[[ 56  29  10  -5  15  17   2]
 [ 33  27  10 -10  33   8  24]
 [-44 -19   8  -2 -12 -16  17]
 [-31  -5   9   1   6 -16  45]
 [ 49   4 -14  -4   1  17 -47]
 [-13  -8  -6   2  -8  -5  -6]
 [  4 -25 -19   5 -18  11 -64]]
=>
[[  4 -25 -19   5 -18  11 -64]
 [-44 -19   8  -2 -12 -16  17]
 [-13  -8  -6   2  -8  -5  -6]
 [-31  -5   9   1   6 -16  45]
 [ 49   4 -14  -4   1  17 -47]
 [ 33  27  10 -10  33   8  24]
 [ 56  29  10  -5  15  17   2]]

[[ 16  72  22 -62 -19]
 [ 31  -1  19   7  33]
 [-39  11  56  55 -60]
 [ -2  77 -11  80  10]]
=>
[[ 31  -1  19   7  33]
 [-39  11  56  55 -60]
 [ 16  72  22 -62 -19]
 [ -2  77 -11  80  10]]

[[ -7 -30  55  56]
 [ 10  17 -11 -22]
 [ 36  48  -5  46]
 [-15  38  32 -26]
 [ -1  -6  23 -30]
 [-68  28   4  11]
 [-53 -20  40 -10]
 [ 21 -27 -14   3]
 [ 24 -25  13 -33]
 [ 16   9   7 -14]]
=>
[[ -7 -30  55  56]
 [ 21 -27 -14   3]
 [ 24 -25  13 -33]
 [-53 -20  40 -10]
 [ -1  -6  23 -30]
 [ 16   9   7 -14]
 [ 10  17 -11 -22]
 [-68  28   4  11]
 [-15  38  32 -26]
 [ 36  48  -5  46]]

[[-56  79 -59]
 [-50 -16  32]
 [-46  24 -20]
 [ 79  71  50]
 [ 38  46  34]]
=>
[[-50 -16  32]
 [-46  24 -20]
 [ 38  46  34]
 [ 79  71  50]
 [-56  79 -59]]

[[ -6 -42  27  64  34]
 [-13 -69 -42  19 -18]
 [ -2  33  37 -15  37]]
=>
[[-13 -69 -42  19 -18]
 [ -6 -42  27  64  34]
 [ -2  33  37 -15  37]]

[[-35   3  71  69  20  48 -67  -2  11 -10  71  -2]
 [-52  25  48  52  18  53 -42  -3 -13 -33  52   6]
 [-50  26  43  50  25  46 -37   0 -17 -33  48   2]
 [ 15  17 -78 -72 -11 -37  73   1 -30 -11 -76   6]
 [ 18 -48  56  43 -11  10 -59  -2  62  43  51 -10]
 [ 38 -62  37  24 -23  -7 -41  -1  71  58  32 -12]
 [ 33 -57  39  27 -19  -4 -43   0  66  53  34 -12]
 [-42  12  65  67  20  52 -58  -2   1 -20  68   0]]
=>
[[ 38 -62  37  24 -23  -7 -41  -1  71  58  32 -12]
 [ 33 -57  39  27 -19  -4 -43   0  66  53  34 -12]
 [ 18 -48  56  43 -11  10 -59  -2  62  43  51 -10]
 [-35   3  71  69  20  48 -67  -2  11 -10  71  -2]
 [-42  12  65  67  20  52 -58  -2   1 -20  68   0]
 [ 15  17 -78 -72 -11 -37  73   1 -30 -11 -76   6]
 [-52  25  48  52  18  53 -42  -3 -13 -33  52   6]
 [-50  26  43  50  25  46 -37   0 -17 -33  48   2]]
---
[[-60 -35 -19 -37 -10]
 [ 45  -7  55  -9  59]
 [-66  18 -49  16 -39]
 [-46 -30 -37 -32 -44]]
=>
[[-35 -19]
 [ -7  55]]

[[  0 -24 -48  20 -20]
 [-76  71  17  36  62]]
=>
[[-24 -48]
 [ 71  17]]

[[ -1   4  -1   1   1]
 [  6  45 -49 -21 -58]
 [  1  -5   2   1   0]
 [-55  20 -28  60 -16]]
=>
[[  4  -1]
 [ 45 -49]]

[[-31  57  49]
 [-33   8  41]
 [-18  72 -36]
 [ 37  36  40]]
=>
[[57 49]
 [ 8 41]]

[[-22 -13  22]
 [ 38 -42  64]
 [ 67 -58 -68]
 [ 73 -82  -2]]
=>
[[-13  22]
 [-42  64]]

[[-62  64  79]
 [ 59 -62 -59]
 [ 70  77  75]
 [-79  70  64]]
=>
[[ 64  79]
 [-62 -59]]

[[ 64 -27 -21  54 -34]
 [-28  60 -38  73 -48]
 [ 21  -6  72 -53  67]
 [ 38 -18  42 -20  37]]
=>
[[-27 -21]
 [ 60 -38]]

[[-73  53 -41]
 [ 50 -45  -6]]
=>
[[ 53 -41]
 [-45  -6]]

[[  7 -69  35 -63]
 [-61  60  36  20]]
=>
[[-69  35]
 [ 60  36]]
